In the rows, 100 means zero.
The rows of T fall into a few groups, which share some directions, and each row is roughly a mix of its group's hidden directions.
T (132 x 10):
114 91 137 51 86 104 107 83 100 132
95 116 107 134 82 115 129 136 63 96
119 64 112 110 123 144 79 93 95 126
94 94 139 85 100 59 112 111 85 141
134 87 95 155 85 98 89 117 75 97
64 127 111 73 91 124 83 60 94 113
82 49 85 91 120 95 132 131 100 103
51 113 106 146 103 114 111 118 94 87
124 84 79 133 121 125 84 131 80 77
114 125 110 129 80 141 65 93 122 94
75 103 120 70 89 63 133 109 104 131
130 123 112 130 81 140 69 100 84 107
122 98 59 117 109 127 88 103 118 57
94 150 117 105 74 112 74 65 101 99
111 84 64 104 98 55 97 140 81 102
117 97 92 92 105 71 135 148 81 121
41 101 88 71 85 110 121 88 114 102
90 117 113 54 104 109 91 55 113 122
121 120 72 93 115 108 48 69 101 97
94 105 120 62 105 129 85 53 121 105
98 117 57 103 88 146 113 72 103 87
97 89 132 115 97 139 57 75 100 114
128 89 125 154 109 115 85 124 90 99
155 78 104 105 138 93 78 95 108 101
155 101 69 107 105 96 83 123 74 110
149 78 93 127 115 119 72 122 90 100
106 92 95 140 104 73 111 152 82 101
95 125 61 124 77 143 88 95 99 82
94 143 118 119 85 69 88 73 71 109
83 64 117 116 128 74 73 99 134 107
90 106 90 129 120 62 131 130 73 91
102 99 123 46 108 82 102 73 111 129
143 93 102 122 109 88 94 141 66 113
41 95 114 91 89 77 120 122 97 117
111 90 115 129 102 68 117 148 80 116
127 71 105 84 127 128 93 67 126 80
104 111 77 116 113 63 113 146 128 110
129 98 95 149 116 130 83 119 95 77
81 96 85 49 115 69 121 84 119 111
125 117 61 117 72 139 92 108 110 119
96 108 127 74 58 137 128 105 91 111
86 73 101 91 96 75 123 129 151 100
129 127 111 136 77 131 72 100 81 106
101 109 140 157 82 113 94 104 95 91
101 49 92 89 127 95 123 127 123 85
128 134 93 112 69 137 81 81 112 85
54 100 71 88 100 122 141 114 110 98
68 78 113 130 83 107 135 124 125 86
58 128 120 78 91 86 105 59 105 113
103 124 88 104 106 44 88 86 67 85
79 112 145 68 96 77 130 102 107 123
98 128 63 121 118 119 110 101 78 58
116 89 79 104 68 149 95 82 122 77
135 121 125 92 116 101 69 73 78 129
104 89 62 120 110 127 78 106 127 62
78 86 116 88 87 128 132 103 148 117
102 115 99 161 90 113 114 133 94 92
105 96 74 111 73 155 110 124 88 88
112 140 62 122 107 119 91 80 89 70
97 94 142 148 83 131 107 111 109 104
110 87 49 84 106 64 98 131 86 93
106 75 101 111 76 102 154 123 84 77
157 82 109 104 133 103 77 109 85 108
116 89 116 152 94 78 101 136 79 101
82 130 97 81 84 87 100 54 128 73
106 88 112 123 87 94 139 134 58 90
120 93 112 97 100 61 122 149 85 117
110 98 75 132 93 89 147 134 95 83
104 97 118 54 122 122 93 57 113 90
93 84 89 137 97 56 103 137 79 94
109 87 55 118 84 123 99 141 84 85
140 70 94 105 102 106 48 95 93 115
103 126 99 137 55 135 96 111 111 94
68 99 92 49 100 99 96 60 117 106
101 124 83 102 76 123 86 66 115 55
136 103 146 104 129 91 78 77 97 113
69 113 75 105 91 136 86 73 120 68
89 93 82 77 98 42 122 120 84 97
111 115 50 85 102 66 88 105 67 88
105 99 93 124 101 67 132 149 79 100
133 75 86 139 105 100 67 112 80 78
115 93 98 142 85 146 88 88 75 84
122 98 123 120 97 112 47 68 95 114
108 91 54 118 94 94 97 135 62 85
117 91 105 155 94 90 96 141 83 106
104 60 140 134 120 121 103 118 100 94
66 109 105 101 107 66 144 132 89 96
126 72 138 128 84 116 103 126 85 122
146 103 81 129 123 80 68 114 90 112
49 107 86 97 88 112 88 58 120 88
142 80 94 134 103 126 89 135 86 98
124 107 77 133 107 104 97 143 64 92
52 123 87 94 93 130 103 72 121 80
106 100 102 40 87 90 87 65 108 115
108 78 97 113 98 133 55 69 128 91
91 84 86 58 81 78 73 61 102 116
102 99 116 152 96 110 103 133 62 100
96 86 65 127 112 137 82 113 110 63
109 97 122 95 104 49 107 128 88 138
121 106 133 74 107 53 109 83 102 126
110 123 137 62 78 78 107 111 111 130
78 105 105 54 105 104 69 61 121 102
64 122 94 74 72 71 132 102 120 98
99 113 141 116 105 103 132 104 81 145
75 95 100 57 118 64 125 81 113 118
108 132 64 77 98 97 142 87 117 79
135 102 111 142 85 87 99 140 82 108
120 96 125 126 93 133 56 74 109 99
143 98 89 122 93 102 72 112 95 53
133 91 71 127 84 107 87 133 81 68
97 116 94 141 108 84 122 136 61 94
86 142 68 109 112 80 132 117 74 97
72 119 117 69 99 125 73 62 116 114
90 81 48 113 128 92 85 123 97 73
140 99 124 67 74 88 103 73 123 117
114 82 142 71 112 76 86 92 78 131
141 104 104 73 116 88 64 78 97 131
114 103 114 104 114 121 65 44 107 96
90 84 45 103 105 83 115 135 85 116
93 134 47 114 112 116 100 81 122 87
117 106 108 50 117 67 100 78 78 118
127 72 100 125 113 68 82 139 79 104
102 118 56 81 89 143 92 73 115 97
104 77 64 70 122 121 80 62 101 89
101 96 58 58 123 69 94 96 77 99
80 127 127 70 98 98 97 56 126 114
131 67 134 96 124 97 81 93 99 138
121 72 95 144 96 100 116 145 103 85
95 89 77 115 103 98 120 160 82 82
123 86 89 143 87 130 94 138 82 92
122 78 58 131 97 87 70 115 82 86
99 98 122 102 92 52 110 142 75 117

In each list below, one row fits none of the groups, and each other row fits one group, some only roughly. Which row is it?
    J270: 77 88 132 77 129 59 117 95 95 124
    J290: 149 65 98 106 113 66 85 118 102 101
    J927: 142 104 138 105 117 120 71 81 95 121
    J447: 122 77 79 104 116 73 125 140 74 115
    J484: 105 91 64 124 128 101 112 149 91 87
    J654: 88 124 108 88 88 79 162 106 89 95
    J501: 69 100 63 115 102 127 91 94 138 73
    J276: 101 99 133 63 112 91 74 69 98 136
    J216: 69 83 115 75 94 51 122 100 117 114
    J29: 133 112 80 140 113 114 79 114 71 78
 -> J216
    J659: 107 104 66 141 93 79 92 141 86 83
    J728: 101 73 95 147 109 126 92 137 84 85
    J38: 98 107 118 71 110 113 79 52 120 130
    J791: 127 104 146 99 100 73 73 73 78 112
    J556: 99 64 85 126 117 74 117 136 82 76
    J201: 132 79 106 131 106 84 114 143 76 115
    J942: 103 88 106 135 116 51 105 114 76 72
    J205: 97 87 68 101 125 109 123 124 98 49
    J537: 57 104 101 73 70 114 132 83 126 100
    J291: 98 99 87 100 84 159 88 66 119 92
    J778: 73 122 121 97 94 56 116 115 79 132
    J981: 58 103 117 68 112 68 113 70 113 90
    J544: 136 88 117 111 119 113 54 68 100 94
    J249: 125 96 74 140 83 104 98 141 75 89
 -> J728
    J541: 111 72 82 135 88 120 115 147 100 83
    J909: 143 91 137 118 107 81 98 135 82 106
    J976: 98 95 132 85 85 69 126 129 70 127
    J855: 89 115 115 65 110 112 96 50 131 95
    J752: 139 109 101 130 101 86 89 131 57 91
    J785: 143 85 125 134 115 104 76 128 88 109
    J876: 101 120 78 119 135 54 103 112 93 71
    J357: 91 105 108 77 87 54 135 133 87 109
    J698: 151 101 110 124 114 120 63 101 82 99
    J144: 94 118 65 144 106 112 91 102 77 64
 -> J855
    J947: 72 89 82 78 99 48 126 118 112 104
    J639: 62 120 100 51 86 81 110 81 119 102
    J489: 106 70 57 100 113 77 113 136 78 87
    J517: 131 103 74 121 97 146 82 98 89 70
    J912: 79 90 146 76 110 63 107 76 96 119
    J920: 70 96 84 47 107 72 96 73 107 98
    J220: 68 107 57 112 100 140 94 93 113 74
    J843: 70 98 101 90 96 50 132 131 93 107
    J271: 135 105 116 121 114 63 86 123 63 94
    J757: 88 90 65 121 104 146 77 94 126 82
    J80: 63 104 123 80 87 111 94 51 122 109
    J51: 92 103 76 123 112 69 119 151 93 84
    J520: 117 88 149 122 125 118 73 88 78 106
    J692: 108 127 145 137 78 120 89 89 115 103
    J381: 120 85 127 72 144 78 94 79 92 124
 -> J947
    J366: 67 123 126 79 83 115 108 66 129 117
    J418: 109 78 99 109 130 67 110 149 83 88
    J402: 111 68 140 92 70 134 108 101 116 121
    J935: 72 117 98 92 65 119 91 60 132 85
    J725: 138 88 97 83 77 53 96 117 76 112
    J300: 129 115 128 72 98 88 127 108 85 143
    J983: 73 121 93 107 78 61 138 122 112 114
    J737: 123 114 66 131 88 129 75 100 99 65
    J309: 97 77 129 154 95 111 99 131 94 109
    J461: 70 93 89 80 102 52 136 118 88 107
    J146: 135 105 133 96 109 146 85 75 109 88
    J784: 61 98 121 81 81 52 110 98 102 123
 -> J983
    J494: 116 109 111 85 73 118 51 67 119 107
    J729: 70 83 108 124 93 139 74 72 96 73
    J717: 80 102 94 91 128 51 140 114 100 103
    J282: 88 104 65 59 124 132 119 84 113 87
    J347: 81 106 100 42 110 77 97 75 123 101
    J89: 123 97 112 127 86 72 120 143 77 122
    J104: 121 100 69 142 87 108 107 126 84 65
    J763: 93 116 94 84 101 135 64 53 117 99
    J982: 99 123 115 61 110 69 96 58 106 122
    J936: 103 118 60 72 118 74 118 82 134 92
    J170: 97 140 115 121 88 83 130 126 63 101
    J212: 101 76 104 153 93 134 81 98 94 77
    J900: 57 111 113 96 77 119 147 112 110 94
    J930: 97 77 95 56 107 50 108 104 86 115
 -> J170
    J289: 52 97 78 69 90 89 130 95 125 96
    J375: 95 116 85 162 93 125 108 113 97 83
    J204: 125 107 56 68 120 122 85 87 107 75
    J161: 94 106 119 74 94 141 97 52 113 116
    J563: 113 65 80 127 97 116 119 149 101 91
    J774: 84 99 80 147 85 122 121 119 103 65
    J606: 140 110 65 116 89 130 113 127 83 86
    J253: 64 109 88 83 101 76 147 122 110 80
    J465: 77 105 99 79 80 99 65 50 121 91
    J715: 82 129 84 105 94 129 115 74 136 68
 -> J715
    J772: 89 90 110 59 101 62 135 117 124 110
    J215: 124 90 94 153 89 112 96 136 80 92
    J638: 92 99 106 83 97 61 147 137 97 106
    J742: 100 123 93 52 114 67 94 64 106 111
    J399: 120 112 144 71 120 78 112 94 122 126
    J531: 120 48 112 105 140 98 105 122 105 87
    J707: 67 87 102 70 124 81 144 107 119 112
    J950: 112 73 111 98 106 79 121 152 77 120
    J848: 70 85 90 134 71 124 123 133 99 89
    J435: 98 119 103 156 92 129 107 117 72 95
    J329: 55 103 70 70 96 71 127 103 98 114
    J189: 151 78 115 124 96 93 66 110 82 108
    J389: 93 86 115 51 111 87 82 62 124 113
 -> J399
